Rotation paths and how fast each direction turns (degrees each step)
Each turn is a multiple of 5 degrees from 10 to 175, or 0.
Each row of a path follows its step; steps can be skipped.
Path 1:
step 1: [  0 -10  25   8  -2  17 -23  31 -41  19 -27   2  16  -3   4  -9 -23  20
   3  26  10 -15 -22  32   4  -1   1  25 -11 -32 -29 -27 -29   3  27  26
 -26  19  39 -10  15   7 -16  18  -8  -7]
step 2: [-14   5 -18   1 -18  -3 -40  -4   2  30   2 -21 -27 -16  33   1   5  -6
  -8   9   0   0   6  36 -21  15   4  19   0   9   4  -8 -20   4  48 -24
 -27  11  14   7   2 -15 -30  57  29   8]
step 3: [  5  15  14  21  28  -1  10  18   3  -1 -12  10   3   7  19   6  17  23
   2  -5  15 -11 -13   7  -6  45   6  -7  10  18  11 -50 -31 -30   1   3
 -36  -3  19  21  -7 -37 -46  32 -17  -4]
step 4: [ 33   5   7  15 -16   0  -7  -5   5  -2 -53  16 -11 -27  22   5  15   9
   9  -5  -9 -12 -16  31  24   4   3  32 -17 -19 -17   8 -17 -23  12  16
 -19  -3   3  13 -23  32 -48  30 -22  21]
step 5: [-20   9  -2 -11 -40  -4  -7  10  25  16   3  10   7 -33  23  15 -40  11
  -6 -12  15  12  -8  -1 -11  26 -20  15   5  26   0  -8  29 -37  16   6
 -41  -8  21  -3   4  13 -50  16   7  27]
step 6: [ -6   7 -13  -4 -19 -25  21   8  10  -6 -45   7  22 -52  -5  19   0  16
  36   9   0   3  -7  19  -1  64  -3 -12   2 -13  21  -9 -16  -4  -5   6
 -11   1  18   5 -10 -14 -32  -3  17 -37]
step 8: [ -8  -5  18  -9 -20 -25  17   5 -34  37 -49   6 -25 -17   2  24 -29  16
  12 -29  -1  -3   7 -18 -20  17   8 -12 -22  45  -5 -10  11  -6  -1  45
 -26  -3  10   1   9   4  -4   9  29   6]
step 9: [  1 -27   3  -4 -19 -14  13   3 -29  16  -1   3   9 -34  17   3  11  24
   4 -21  -6  18  24  -1  10  48   9 -19  -9 -32  -1 -19   5  30 -13  13
  25  15  19  27  33  28 -32  35  23  -5]
step 10: [  1  28  18  -9   1  23  24  26 -33  -4 -16 -12 -11  -9   1   6   3 -11
 -27 -29 -28  32  12   7  -6  -5 -17 -15  11   8  -7   1 -23 -12  27  17
 -13  30  13  -3  37  23 -47   6  29 -31]
Speeds:
[ -3   5  -6  -7   2   0  -1   0   4   1   8  -5  -1  -5   5   7   5   7
 -13  -3 -15   2  -1   3  -5 -14 -10  -6   2  -1   2   1   7  -2  13   3
   3   9  -4   4 -10  -1  -3   2   5  11] | 140
[ -3   8   4  -2   7 -10   3  -5  -1  -8  -7  -2  -2   2 -15  -4  14  -7
   0   9   0   3  -5   0  -7   0  -2  -9  -1   4 -11  -6   5  -7   7   0
   2 -13   1   4   2   5   2   9  -3   3] | 95
[-14   8   2  -7  -5   2   1   2   3   5  -6   3   1   2  -4  -4   2   6
 -10   7   3 -16   3   7   6   0  15  -9   2   3   5   0   5  10   0   0
  -1   2  10  -7  -8   7   6  -1   4  -2] | 55
[  2   0   9   7 -13   2   1  -8   0  -3  -4  -3  -3   3  -4   7   6   9
  -1  -1   3  -1   5  -3 -14   3   6  11  -4   1   2  -5   4   0  12   1
  11   5  10  -2   2  -4 -14  -7  -2  -3] | 0
Path 2:
step 0: [-10 -10 -13   5 -16  -2 -14  11 -20 -13   6  13  12 -41  -4  28  25   9
  11 -10  16 -30  14 -24 -27  -5  -9  36  -5  24 -21 -46  -6 -55  11   3
 -11 -13  -7  24  -8   9  17  26   9   9]
step 1: [-29   2  31  34 -13 -19  22  -9  -8  21  13  -5  15 -34   7  -6 -13  -8
  41  -8 -17 -21 -16 -15 -14  -9   3  -2  46  10  19  -6  -6 -32  13 -21
 -31 -27 -26  -9  10   3 -15   5 -27  21]
step 3: [-11 -14  -4 -31  11  35  18  14   9  -3 -12   6   6  27 -17 -51  -8   4
  26 -14  42 -39  -6 -16   5   2  19  22  -4  12 -17 -25  -5  -2  19  13
 -15   8  29   9   4  44   1  13 -18 -11]
step 4: [-11 -38  -5  -8  13 -23  35  11  26  11  15 -17  17  10  -5   4  10  12
  26 -29  -7   9  28 -36  43 -38  12 -14   4  19 -18   5  12  -3  26 -12
 -16   0  16  33 -23   8 -14 -15 -24   3]
step 5: [ 16 -24   1 -39   5   3  37  -7  11   2  18  -4  47 -24  24  35  -2  23
  12  15  -9  15  -6 -31   3 -14 -41   0  -2  -1  53   4   6   0  -7  15
   0  15  14  16  -6  27 -13   8  20   8]
step 6: [-16   2   1  -7 -30 -33   2   2  13 -13  16  -7  -2  17  -5 -23   6   8
  22  26  -4 -13  10 -21 -45  15 -11  34  -2  -9  39  -1   1  26 -26   7
  11 -13  27  11 -21  24 -41  42  -6 -13]
step 7: [ -8   2 -15  15  12 -27  15  20  19 -31  10  -5 -13 -11 -21  19 -31  -9
   5   5 -11  -5  28 -36 -19   2  29  12  16 -37 -38 -15   9  -2 -20  31
  12 -41   6  37  16  11 -13   7   9   9]
step 9: [-18  10  13   8 -40   5  18   1 -20  17   7 -26   6   8  15   4   8 -64
  30 -33  13  -7  15   6 -18 -26 -34  19   6  35  12 -11  33   0 -24   9
   0   4 -17  18  15   6   0  11 -22   1]
step 10: [-25  43 -12  15  -6  22  51 -16  25 -25   9  -3  18   8   3 -24 -24 -26
  25  17  -3  11   9  -5   1  -7  10  12   8   9  15 -36  30 -30  10   0
 -27   1  26   8  26 -18  21   6  19 -13]
Speeds:
[  6   5  -8  -1   3  10   1  12  -1  -5  -8   7  11  -8   6   7   4  -6
  -1   4 -10   1   3  -4  11   9  -1  -1   1  -9   4  -4 -11  -3 -10   4
  -7   8   9  -1  -4  -2   6  -5   2  -2] | 130
[ 14  -2   4  -2  -1   6   7   4   0   0   4  -6   2 -14   6   1  11  -3
  -4   0  -9   0  -2   5   1  -3  -4  -5  -3   4  -1  -5   7   5   6  -3
  -4  -7 -10  -4  -7   4  -8  -1  -8  17] | 95
[  4   7   5   1  -1  -1   3  -9   6   1  -1   2  -2  -9   3 -18  -6   1
   7   1   1   7  -9  -1   2   9  -1  -7   0   0   5  -2 -15   1   6 -14
  -1  -5  14  -3   1   0  -5   5  -6  -3] | 155
[  2   6  -7   1  11   1  -4  -5 -11  -4   8  -8  -6   0  -2   6  -3 -14
   9   3   4  -3   2  -8   9   4  -6  -3   0   1  -1   2  -2   4  11   2
   1   0  -2   6  -2 -11 -16  -3   8  -2] | 140
[  9  -2  -7   0   4  -8  -5  -9   8  -1  -2  -7  13   1   0   9   6   3
  -4  -6   7   1   6  -1 -10   2   5  -5   5 -11   4   3   2  12   7  -2
   4   2  11  -3 -11   9  -4   2   4  -3] | 45
[-13  12   7   2   1  -3   9  -3   5   5  -2   5   5  -5   4   5  -4   4
   3   3  -4  -3  11   1  12   1   7 -11 -10 -12   0   9   4   1  10   1
   4  -6  -9   2   2   2   3   4   3   1] | 120
Path 3:
step 0: [-13 -20  27  24   1 -29 -55  -8 -35  19   9  15  10   9  14  11   9  24
   9  50   5  27  37 -11 -12  -2  30  12 -29  -8 -11   1 -29   0 -10  -6
  23  -1  -6 -26   2   3  -3 -18  -2  17]
step 1: [  3   4   5 -12  14 -37   6 -21  14 -34 -16 -19  -6   6 -24 -22 -13   2
  18 -11  16  10 -21  -2  41  -3  24  17  23 -11  -6  22 -60 -11  38  28
   8   7  21  10 -24  -9 -20   1 -23   5]
step 2: [ -7   5  16  28 -29  27  -2 -10   6 -21  11  -9 -18 -30  12  13  17  16
 -11 -17   1 -24   9   3  27 -22 -59   3   9   6 -31  26  -2  -2  -7 -32
  25 -22  10   0 -12 -27  35   8 -23  20]
step 3: [-21 -27   7  20  59   2 -15   2  -6 -23  -5  32  27   7  -1   3  -3 -18
   7  -6 -12   8   6  29  -7  -2   0  13 -31  -2  17  11  -1 -36 -18 -43
  -4 -20  -3  15  51   0 -21   7 -27   2]
step 4: [ 44  23 -13   0  15  -7  14   5 -14  38 -24  -3 -36 -11  18  -2 -39 -16
   1 -22 -25 -27 -24   8  -4  12 -30   2  15 -34  16   9 -25  -3  21  -1
 -25  25  -1  27  -3   3 -32  11 -12   6]
step 6: [  2  23   7  14  19   4   0  -3  10  -3  -1  24  30   5 -36  27 -32 -33
  11 -21  29  41 -16  15   5  35  54  -9 -12  19 -14  30   9 -20  -1  25
 -14  11  -1  12   1  -2   3  18  17  -3]
step 7: [-13  48  14  13 -58  32   7  13 -13 -22 -23 -34 -10 -14  -7   4 -33  15
 -15  14  18  -9 -22  12  -4  13 -41 -12   8   8 -11 -16  -7   1  -2   0
 -19  11  -6 -11 -16  37 -24   2  13   3]
step 9: [ 23   0  -5   9   3 -42  23 -61  -4  28 -30 -24  17  -3 -18  28 -43 -15
  -3  -8   8  13   4   7  -7 -16  26   6   3 -27  30 -11 -26 -11  17  -9
   6   6  -5 -27   0   0  30  -7  13  -2]
step 10: [-32   4   0 -29   0  -9  26 -17   3 -14   2  -2  -7 -23   1  11   6  25
 -18   9 -13  12   1 -31   9 -41 -52 -12  45  21  -5   5 -12  15 -11  26
  23  13 -30 -27   2  14 -16  -3 -37 -14]
Speeds:
[ -1  16  -9   0  -4  -5   2  -7  -2  -1   2  12   4   4   2   5   5   5
  -2  -1   9  -5   6   0   1   0   2   8  17  -2  -1  -6   0  -7   4  -9
   4  -4   5   2   9  -3  -4 -13  -9  -1] | 45
[ -4   3   9  -6   1   5  -6  -7  -6   9   3   4  -9   4  10   1  -6  -1
   4   1   3  -2 -10   2   6 -14  10  -3  -1   9  -8   2   4  -3  12   3
  11  -7  -4   2  -2   3  -6   0   5 -10] | 70
Path 4:
step 0: [-21  40 -13 -25 -11  -3  23 -13  29 -24 -32  31   9   4  10  13  -9   0
  42  28 -16 -27 -11  14 -41 -30  13  -5 -12 -14 -22   9  -5   2  10  -3
   7  38 -20   3 -19  18  -1  12 -16   5]
step 1: [ 19  26 -10 -29 -27  35 -37  -8 -39   8   4 -38   1 -14 -11  18 -31   0
  18 -14  -4  -5  -3  10   4  -3  15  -9 -29 -13 -32 -15  25   7   6   7
  29 -27 -31 -29   8  -2 -10 -18  -7  12]
step 3: [ 33  44 -28  15  12  -7  11   5 -21 -16  36  -6 -20  11  10 -22   8   6
 -26  -4  17  -4 -28 -12  15  -8 -30 -17  35 -10   1 -14 -24  26  -2   9
 -22 -17  28   5 -27 -24   4  19  13  30]
step 5: [-12  10  26  10   8 -17 -11  25  21  21   4 -17  21 -28  19  -4  -4 -41
 -12  12   4  -3  -5  -2  18  22   9 -25  17   0   9  12  28  19 -16  16
  29  16   2 -36  14  41 -30 -15 -34  32]
step 6: [ 25 -14  12  32 -26   3  27 -26 -45  17 -20  33  19  -6  23  25   7  12
 -12 -11 -22 -12  10 -10  -4   5  25  11  20  17  30  18   4 -40  19 -36
  14  -7  -3  -5   9  27  10 -12 -19  13]
step 7: [-27   8  20  21 -20  -6 -15   1   1 -27  23 -51   5  28  15   1  10  16
  22 -35  -1 -19  24  -2 -14 -11  -9  -4   9 -34  32 -20  -9 -31  25 -17
 -44   9  -4  -5  12  -1  -9  10  17  20]
step 8: [  5  -1  -3  -9 -28   7 -35 -52  36 -18 -20  -6 -35  -4  29 -14  20 -13
   6  28  -1  15   2  24 -20  -4  21  -6   9  14 -20  -5  -4  -3  19   2
 -27  11 -16  14 -56  -5   0   6   3 -20]
step 9: [-22  21 -20   0  13  36  -4 -31  -4  15 -11   1  -9 -15 -11 -10  -7   9
  19   7  31  23 -15  15  27  25 -29 -24 -31  -2  25 -37  26  16  32  43
  22 -11 -28   6   7   8  -5 -12  -5   2]
step 10: [-38 -22 -23  12 -30 -27  32   3 -26  46   1  -6 -22 -14 -30   3  -1  24
  -7  20  -7  -7  24 -18   9   9   9   8  32  26  -7 -20  -6   9 -15  12
  32 -19  -3  -5   0 -22 -13  28  -8 -27]
Speeds:
[ -2  -5  -1   7   0   5  -7   5  14   5  -3   8   2  -3   1  -4  -2   1
  -5  -7   0   2  -2  -5   7  -5   7  -4  -4   1   6   3  -2  -8  -3 -21
  -7   1   7  -2   1   9  -7   1  -5  12] | 45
[  0   5  -2 -13   0   4 -11   0  10   1   1   9  -3  -8  -1   5  -8  -9
  -2  -1   9   7   5  -1 -10  -1   9   0  -1  -5   1   1   2  11  11   7
  -4  13   1  -6  -3   2   7   4   5   1] | 90
[  1  -2  -5   7  -5   0   4   4   5  -8   3  -1   4  -7   1   5   7  -6
   8  14  11  -1   3   3   2 -10   0   2  -4  -4  -5   3  -8  -2   1   7
 -17  -8   9   9  -4   2  -1  -9   6   4] | 85
[  6   6   0  -5   4   5  -2   0   8   0  -7   8  -8  -2   9   6  -2  -7
  -3   4 -12   4  10   2  12  -5 -11  -3  14   1   1  -2  -1  -8  -5   5
   1  -1  -6   4  11   3  -2  -3  11   1] | 115
Path 5:
step 0: [ -8  -5  -6  16  29  28 -13   8  -7 -18   8  39  -3  10  -2 -16  -7 -16
  12 -11  35  19  21  -8  -9 -15   2   7 -34  10 -20  15  34  16 -15 -25
 -15 -10   5  28   9  26 -23  22 -32  10]
step 1: [  6  -6  17   1   7   2  14 -15  34 -27  12 -13 -11 -11  17   6 -23   3
 -31 -32   1  -7  29  26   9  43  19  19  32   7  -6  21  15   2  19 -24
  20  -8   9   5  -7 -33 -19  -3  -9  20]
step 2: [ 14  24 -27   3 -25  18  28  16 -15  12  18  11  12  35 -17   5  -7   0
   2   3  18 -25 -19   1 -16  -6  15 -26  27  15  -3  10  17 -27   9 -15
   6   1 -45 -11 -20 -13   4  30 -24  20]
step 3: [ 35 -16 -20  14  35  18  42  -1   0  24   1  11  -2 -23  15  10  -2 -44
  -1  -7  11  31  27  -1 -30 -10   7 -12  15  11  -7 -28  -2   3 -10  -7
   8 -13  11  10  31   8  30  -6 -10   2]
step 4: [ 31  -8 -22  17   4 -17  33 -35  21   1  15 -19  11   9  -5 -26 -31  21
   1   9 -12 -12   1  -7  16  18  -9  31  15  19  17  -9 -31  21 -16  24
  15 -11 -23   5  -9   5 -28   1  12  27]
step 5: [ 44   7   0 -20 -37 -16  13  -1   4  29   7  21  17  -2   3  20  27   6
 -19  12  12  15  -8 -12 -20 -18 -19 -17 -18  15  10  41 -21 -18  -6  35
  14   3   7 -26 -14 -19   9   3  -7 -10]
step 7: [ -2  -2  -5  -8   9   4   5 -18  27  15  -3 -29  -2 -13 -15 -22  43  24
  -8 -22  -7 -15 -34  12  27   9 -19  39 -33  -1 -12 -17 -30 -11  -3 -11
  -1   0  13 -34   1 -15   2  -8  30  10]
step 8: [-18   1 -30  12 -52  18 -32  29 -19 -15 -13  12   3  14  20 -11  20  15
   3   0  -1   3  14  -6   4 -27  -7 -14 -23  -5  12  -3 -35  10  38  21
  -3  -4  12  -6 -30  -9  20  -7   2 -10]
step 9: [-45 -39   5 -14  22  -7 -24  -1 -21  18 -25 -24 -15 -16 -17  -8  -5 -15
  -3  -4   6 -15   3   7 -27  11  31  13 -18   5  -3   8  -1 -19 -10   9
 -15   5  43  19 -20  32  17  -7  -8  -5]
Speeds:
[ 14  -7   5  -1   2   2  -6  -2   7   3   2 -16   5  11  -6  -4   8   0
  15   2   9 -13  -7   0   2   9  -1  -3   1  -7  -2   8  -3   1   0  -2
  -2  -1  -4   3  -2  -3   4   7   0  -6] | 135
[  0   0   0   8  11  -1  -2  10  -3   7  -4  -2   3 -18  10   3  -3  -1
   8   9   7  -3  -4   2   5  -8   3  12  -2   3   2   9   7   0   2  -1
   3  -7  -2   3   2  11  10   1  -5   0] | 120
[  2   8   3  -1   1  -5  -9   3   1   3   5  -6  10  -4   1   1  -6   5
  -4  -4   0  -4  -7  -3  -6   9  -3   0  -7  10  13  -8  -4   3  14 -11
  13  -5   1   0   6  -2 -11  -1   3   2] | 120
[ -3   3   1  -8  -6  -9   9   5   2  -7   4   5   6   3  -4  -3  -9  -8
   7   3   0  -6   4  -4   0  -7   7   0  -9   4   6   2  -2 -16   9   1
   2   8   4   6   2  -6  12   7   4  -8] | 115
